Here are some points:
(51, 30, 77, 9, -80, -46, 14, -30, 127, 3, -32, 26, 4, -17, 30, -6, 44, 33, 49, -38, 67, -41, -95,
 20)
(-31, -7, -65, 13, 98, 48, -10, 16, -127, 6, 23, -18, 24, 34, -16, 20, -1, -18, -56,
 46, -55, 17, 74, -101)
(56, 19, 40, -18, -63, -23, 9, -33, 120, -31, -34, 11, -5, -27, 8, -27, 33, 11, 52, -54, 69, -33, -85,
 26)
(26, 0, 22, 7, -28, -14, 10, -9, 14, 3, -14, 1, 11, -2, 13, -16, 13, -1, 15, -11, 20, -1, -19,
 -4)
(-25, -15, -18, 15, 34, 22, 17, 21, -74, 18, 28, -28, -7, 44, -22, 32, -18, 3, -33, 46, -56, 14, 32,
 -19)
(-36, -25, -44, 10, 67, 54, -9, 41, -127, 26, 22, 7, 15, 6, -16, 22, -52, -41, -52,
 55, -57, 12, 114, -7)
(-36, -33, -9, 45, 60, 23, -20, 35, -127, 29, 31, -32, 12, 42, -6, 47, -37, -43, -51,
 54, -63, -3, 69, -14)
(73, 1, 31, 15, -74, -10, 8, -51, 112, 22, -25, 27, 14, -29, -9, 12, 35, 29, 30, -10, 50, 14, -38,
 2)
(22, 35, 21, -9, -25, -58, -19, -28, 93, -24, -22, -10, 11, -37, 23, -18, 18, 19, 20, -44, 43, -32, -80,
 15)
(6, -50, 5, 0, 19, 13, 1, 0, -58, 12, 7, -23, -11, 1, -15, 40, -21, -18, 1, 18, -9, -6, 19,
 13)
(-16, -34, -48, -9, 74, 58, 5, 40, -104, 13, 56, -41, -41, 47, -66, 56, -46, -21, -62,
 39, -74, 38, 84, -19)
(6, 29, -20, 13, 14, -16, -23, -8, -42, -6, 8, -25, 0, 18, -12, 20, 6, -27, -16, 20, -21, 7, 37,
 -13)
(43, 19, 46, -13, -88, -54, 17, -30, 127, 10, -21, 22, 5, -17, 30, -40, 11, 41, 58, -52, 48, 7, -82,
 48)
(-29, 5, -32, -38, -16, -21, -27, 10, -13, -9, 14, -14, 1, 0, 8, -16, -49, -4, -11, -15, -14, 19, -11,
 28)
(1, -28, 10, -30, -55, -26, -1, -10, 68, -19, -34, 34, 6, -82, 48, -30, 3, 6, 37, -88, 71, -7, -43,
 41)
(23, 51, 12, -27, -69, -75, -24, -27, 55, -1, -12, -18, 17, -9, 17, -6, -4, 0, 27, -5, 21, -9, -73,
 19)
(53, 32, 3, -45, -59, -36, -18, -50, 127, -25, -25, 34, -33, -45, 10, -51, 39, 13, 49,
 -64, 57, 6, -122, 27)
(65, 26, 36, -11, -73, -26, 21, -46, 127, -26, -50, 23, 33, -62, 21, -47, 44, 54, 60,
 -82, 87, -38, -126, 34)
(-17, 18, -7, 11, 1, -69, -36, 6, -48, 18, 33, -44, -2, 53, 1, 44, -45, -9, -12, 19, -36, 11, 14,
 6)
(29, 40, 30, -10, -78, -27, 10, -27, 127, -2, -38, 13, 16, -10, 4, -43, 16, 37, 37, -29, 60, -22, -79,
 39)
(88, 45, 25, 11, -46, -3, 22, -47, 123, -14, -57, 28, 19, -55, 7, -4, 81, 25, 45,
 -53, 85, -34, -111, -24)
(-6, 14, -18, 16, 42, -12, -32, 10, -87, 5, 8, -21, -10, 21, 4, 41, 14, -29, -22, 25, -26, -3, 30,
 -27)
(-40, 28, -43, -11, 39, 6, 6, -16, -32, 8, 20, -9, 41, 33, 3, -10, 3, 20, -33, 18, -47, 29, 9,
 -55)
(-2, 11, 16, -7, -4, 4, 7, 9, 29, -2, 20, -4, 0, 16, -23, -16, 7, -2, -7, -9, 2, -7, 17,
 1)
(-65, 17, -72, -8, 94, 36, 6, 30, -127, 12, 55, -28, 15, 73, -40, 15, -15, -24, -57,
 77, -102, 39, 71, -69)
(37, 7, 34, -1, -25, 1, 20, -22, 85, -14, -25, 14, 22, -38, 23, -9, 43, 21, 29, -49, 41, -28, -72,
 4)
(51, 65, 50, 3, -83, -85, -16, -32, 103, -6, -12, 17, -1, -6, 27, 13, -5, 29, 45, -28, 48, -3, -72,
 17)
(-3, 13, -44, 10, 50, 43, 23, 22, -65, -25, 6, -49, 4, -4, -33, -7, -3, -37, -20, 9, -18, -28, -2,
 -20)
(-29, -28, -17, 5, 50, 29, 1, 12, -67, -3, 25, -41, -20, 12, -24, 13, -3, 4, -20, 4, -20, -11, -6,
 -20)
(-20, -17, 25, 7, -10, -8, 22, 30, 12, -15, -2, 5, -26, 8, 0, -19, -24, 1, 20, 23, -11, -11, -5,
 45)
(-61, -27, -44, 3, 68, 13, -32, 30, -127, 8, 40, -37, 4, 62, -5, 39, -50, -49, -68,
 63, -86, 25, 99, -16)
(54, 62, 43, -30, -64, -55, 8, -56, 127, -12, -48, 53, 3, -32, 36, -31, 54, 54, 44,
 -71, 69, 9, -101, 2)
(10, 48, 2, -17, -15, -12, 5, -33, 81, -12, -5, 19, 11, -5, 11, -26, 30, 41, 23, -26, 29, -8, -45,
 -29)
(-34, -4, -2, -8, 29, -13, -10, 34, -28, -16, 24, -11, -29, 28, -5, 0, -14, -7, -21, -2, -29, -3, 37,
 -3)
(14, -9, 26, -12, -11, -19, -10, 23, 7, -23, -37, 29, -29, -19, 11, -11, -2, -30, 17, -34, 30, -21, -16,
 41)
Then 10 other points, each followed by its number:
(8, 87, -1, -20, -31, -34, 23, -41, 127, 1, -15, 31, 42, 0, -1, -58, 48, 75, 21, -34, 20, 4, -84,
 -28) 0
(-29, -37, -53, 28, 74, 46, -28, 48, -127, 2, 46, -46, -19, 37, -41, 60, -55, -91, -55,
 70, -77, -1, 92, -11) 1
(55, 58, 13, -8, -53, -39, 16, -46, 127, -8, -69, 50, 49, -37, 29, -58, 66, 81, 24, -50, 70, 10, -75,
 -35) 2
(88, 61, 20, -22, -101, -7, 44, -42, 127, -11, -74, 60, 17, -68, -3, -74, 37, 27, 60,
 -28, 110, -30, -92, 44) 3
(-25, -57, -14, 8, 53, 60, 23, 52, -102, -26, 0, -4, -43, -2, -40, 0, 11, -55, -8,
 11, -1, -11, 47, -7) 4
(11, 23, 13, 13, -13, -12, -19, -8, 9, 24, -3, 15, 5, 8, 2, -1, -7, -10, -7, 0, -8, 4, 26,
 -1) 5
(-12, -2, -13, 7, 32, -6, -35, 27, -50, 13, 18, 7, -32, 19, -15, 15, -23, -39, -16, 9, -38, 4, 65,
 -8) 6
(31, 18, 11, 7, -28, 2, 0, -19, 83, 0, -23, 23, 17, -23, -14, -2, 34, 29, 18, -20, 36, -12, -40,
 -2) 7
(-33, -15, -8, -10, 3, 5, 20, 17, 5, -12, 11, 18, -13, -3, 6, -18, -10, 8, 3, 6, -16, 12, 39,
 24) 8
(16, 20, -13, 7, 18, 4, 16, -11, 15, -5, -12, 5, 23, 18, -2, -13, 45, 21, -12, 4, -5, -24, 2,
 -47) 9
Which of these numbered points is nearest to each point below, ignoring the direction in which the first points spread most? Its number follows each.
(-7, -40, -34, 3, 46, 44, 0, 46, -126, 11, 38, -16, -51, 18, -37, 36, -34, -78, -20,
 37, -39, 15, 89, 24) > 1
(-11, 54, 30, 20, -27, -74, 11, -39, 106, 0, -8, 15, 21, 30, 36, -44, 37, 55, 18, -13, 15, 10, -46,
 -25) > 0
(-6, -39, -2, 5, 9, 18, -20, 19, -42, 4, 7, -1, -28, -37, 1, 29, -32, -30, 2, 3, -9, 10, 25,
 33) > 1
(7, 60, 31, -14, -36, -24, 21, -20, 127, -8, -9, 16, 10, 9, 0, -47, 17, 51, 22, -35, 26, -22, -64,
 4) > 0
(45, 63, 43, -10, -76, -19, 28, -52, 127, -6, -48, 49, 78, -17, 27, -85, 56, 108, 27,
 -63, 74, -4, -100, -18) > 2
(15, 56, 44, -4, -36, -18, 37, -45, 127, 7, -31, 37, 69, -10, 37, -44, 45, 89, 9, -50, 52, 8, -69,
 -20) > 2
(-28, 40, 4, -27, -8, -59, -15, 4, 61, -12, 15, -17, -5, 26, -3, -20, 3, 36, 9, -22, 3, 15, -39,
 -4) > 0
(14, -5, 7, 2, 37, -12, -29, 8, -39, 1, 10, -16, -33, 16, -16, 30, 11, -19, 2, 10, -19, -9, 38,
 -19) > 6
(-19, -56, -41, 20, 87, 51, -12, 59, -127, -14, 29, -24, -40, 0, -11, 46, -26, -88, -32,
 46, -58, -26, 98, -7) > 1
(-34, -31, -11, 14, 51, 35, 21, 42, -102, -8, -11, 11, -24, 13, -19, 10, 8, -51, -8,
 30, -22, 6, 84, -27) > 4
(-69, -30, 11, 9, 29, 37, 54, 49, -32, -3, 25, 2, -11, 32, -7, -41, -7, 12, -5, 25, -28, -6, 43,
 5) > 8
(58, -16, 37, 13, -39, 19, 25, -15, 76, 2, -20, 30, 12, -45, 0, -11, 44, 31, 26, -19, 55, -7, -43,
 14) > 7
(6, -29, 6, 23, 19, 20, -29, 2, -70, 35, 1, -14, 6, 28, -6, 54, -16, -36, -36, 45, -45, 11, 51,
 -18) > 5
(-45, -30, -79, 2, 98, 61, -23, 36, -127, -6, 37, -22, 24, 17, -28, 44, -30, -39, -49,
 51, -62, 24, 88, -44) > 7
(15, 21, 17, -6, -19, -28, 4, -2, 58, -16, -8, 29, -32, -7, 0, -27, 10, -1, 18, -33, 19, -12, -9,
 10) > 6
(-66, -17, -51, 14, 64, -4, -52, 48, -127, 23, 66, -19, -41, 58, -28, 42, -89, -60, -49,
 66, -100, 42, 127, 12) > 6
(28, -39, -4, -4, -13, 19, 2, 32, -15, -12, -25, 11, -25, -10, -11, 0, -4, -43, 8, -12, 14, -21, 29,
 12) > 4
(35, 32, 11, -5, -18, -11, 12, -30, 71, -11, -31, 15, 35, -3, 3, -30, 51, 25, 9, -35, 37, -15, -43,
 -26) > 9
Now 10 new points, numbered from 0 again:
(31, -6, 59, -5, -66, -2, 54, -33, 127, -26, -36, 20, 7, -38, 16, -41, 42, 48, 56, -50, 74, -30, -98,
 32) 0
(-79, -47, -40, -2, 47, 25, -24, 41, -112, 22, 34, -37, -7, 39, -9, -1, -41, -21, -52,
 39, -62, 44, 80, 6) 1
(-46, -44, -8, 20, 64, 39, 10, 43, -105, 8, 36, -12, -11, 43, -15, 30, -57, -35, -28,
 59, -67, 13, 62, 10) 2
(11, -17, 19, -3, -20, 15, 16, -6, 45, 9, 15, -20, -25, -2, -24, 14, 4, 14, 8, -4, 7, 0, -41,
 12) 3
(-45, -9, -42, -14, 76, 10, -14, 44, -83, 5, 21, 13, -3, 17, 0, -5, -21, -25, -38, 17, -53, 8, 78,
 -32) 4
(39, 30, 53, -4, -83, -18, 44, -30, 127, -8, -34, 54, 1, -24, 28, -47, 39, 50, 48, -41, 63, -13, -78,
 24) 5
(49, -5, 19, 4, -28, 45, 41, -32, 44, -8, -24, 30, 23, -29, 0, 3, 44, 14, 11, -12, 45, -7, -37,
 3) 6
(20, 42, -6, 0, 25, 18, 21, -15, 31, -15, -27, 2, 20, 21, -25, -24, 47, 11, -8, -14, 3, -9, -7,
 -47) 7
(1, -21, 7, 19, -4, -18, -24, 7, -44, 31, 5, -13, 1, 21, 10, 38, -27, -20, 2, 19, -12, 16, 42,
 19) 8
(4, 5, 28, -6, -68, -68, -25, -6, 39, 8, -3, -12, -42, -7, 33, -7, -9, -5, 39, -17, 27, -6, -57,
 57) 9
The same question for these:
(72, 26, 16, -26, -67, 41, 61, -15, 78, -5, -55, 45, 8, -45, -19, -32, 37, -16, 31, -21, 61, -15, -55,
 31) > 6
(-9, -20, 12, 15, 21, 7, 3, 9, -26, 3, 26, -2, -28, 0, -4, 15, -33, 2, 7, 31, -20, 2, 7,
 17) > 2
(-45, -18, -4, 3, 32, 45, 29, 9, -50, -3, 20, -6, 11, 24, -21, 12, 4, 14, -27, 27, -35, 11, 17,
 -9) > 0
(-34, -31, -5, 9, 56, 11, 13, 57, -75, -11, 25, -6, -53, 40, -30, 9, -28, -51, -17, 44, -44, 5, 73,
 11) > 2
(28, 8, 7, -19, -37, -13, 0, -27, 49, 8, -3, -31, -4, -3, -14, 3, -10, 28, 21, -23, 24, 8, -82,
 7) > 3
(53, -29, 79, -6, -93, -47, 23, -35, 127, -6, -20, 25, -27, -64, 19, -17, 15, 53, 67, -76, 88, -3, -93,
 70) > 2
(28, 12, 25, -23, -80, -28, 15, -44, 127, -35, -34, 5, 6, -59, 58, -39, 51, 56, 46,
 -69, 78, -45, -127, 23) > 0
(-12, -6, -6, -25, -33, -16, -7, -8, 46, 15, -12, -7, 12, 1, 24, -25, -18, 25, 0, -21, 11, 25, -28,
 28) > 1
(34, 74, 34, -8, -51, -43, 14, -43, 127, -20, -30, 9, 18, -10, 3, -30, 59, 51, 31, -43, 66, -33, -89,
 -14) > 7
(-33, -48, -61, 5, 106, 62, -37, 36, -127, 10, 80, -43, -17, 48, -63, 53, -53, -41, -70,
 63, -106, 31, 123, -27) > 3
(15, 32, 30, 6, -51, -36, 18, -26, 109, -2, -15, 34, 15, -19, 31, -31, 22, 46, 31, -25, 56, -9, -50,
 20) > 5
(-42, -59, -22, 8, 55, 72, 12, 49, -108, 25, 22, -15, 25, 3, -27, 26, -33, -25, -35,
 42, -62, 8, 87, -9) > 0
(-59, -47, -30, -18, 5, 15, -21, 19, -87, 22, 25, -26, 4, 14, 25, -3, -49, -12, -42, 26, -50, 25, 58,
 20) > 1
(4, 24, 33, -14, -78, -96, -20, -8, 86, -18, -18, -2, -36, -25, 25, -33, -7, -9, 50, -45, 41, -9, -79,
 58) > 9
(-18, -12, -21, 36, 39, 14, -28, 13, -111, 16, 27, -28, 2, 43, -5, 42, -6, -39, -34,
 47, -53, -9, 78, -20) > 8
(-55, -5, -48, 31, 90, 30, 2, 35, -111, -2, 46, 5, -43, 74, -49, 39, -17, -31, -47,
 84, -83, 28, 117, -41) > 5
(-30, 20, -7, 24, 11, -22, 9, 14, 2, -6, 11, 22, -36, 32, -6, -1, 1, 3, -3, 27, -23, 25, 46,
 -18) > 5
(-49, -56, -19, 5, 17, 16, -5, 30, -69, 0, 30, 6, -43, -1, 1, 5, -74, -25, -8, 31, -36, 20, 52,
 56) > 2
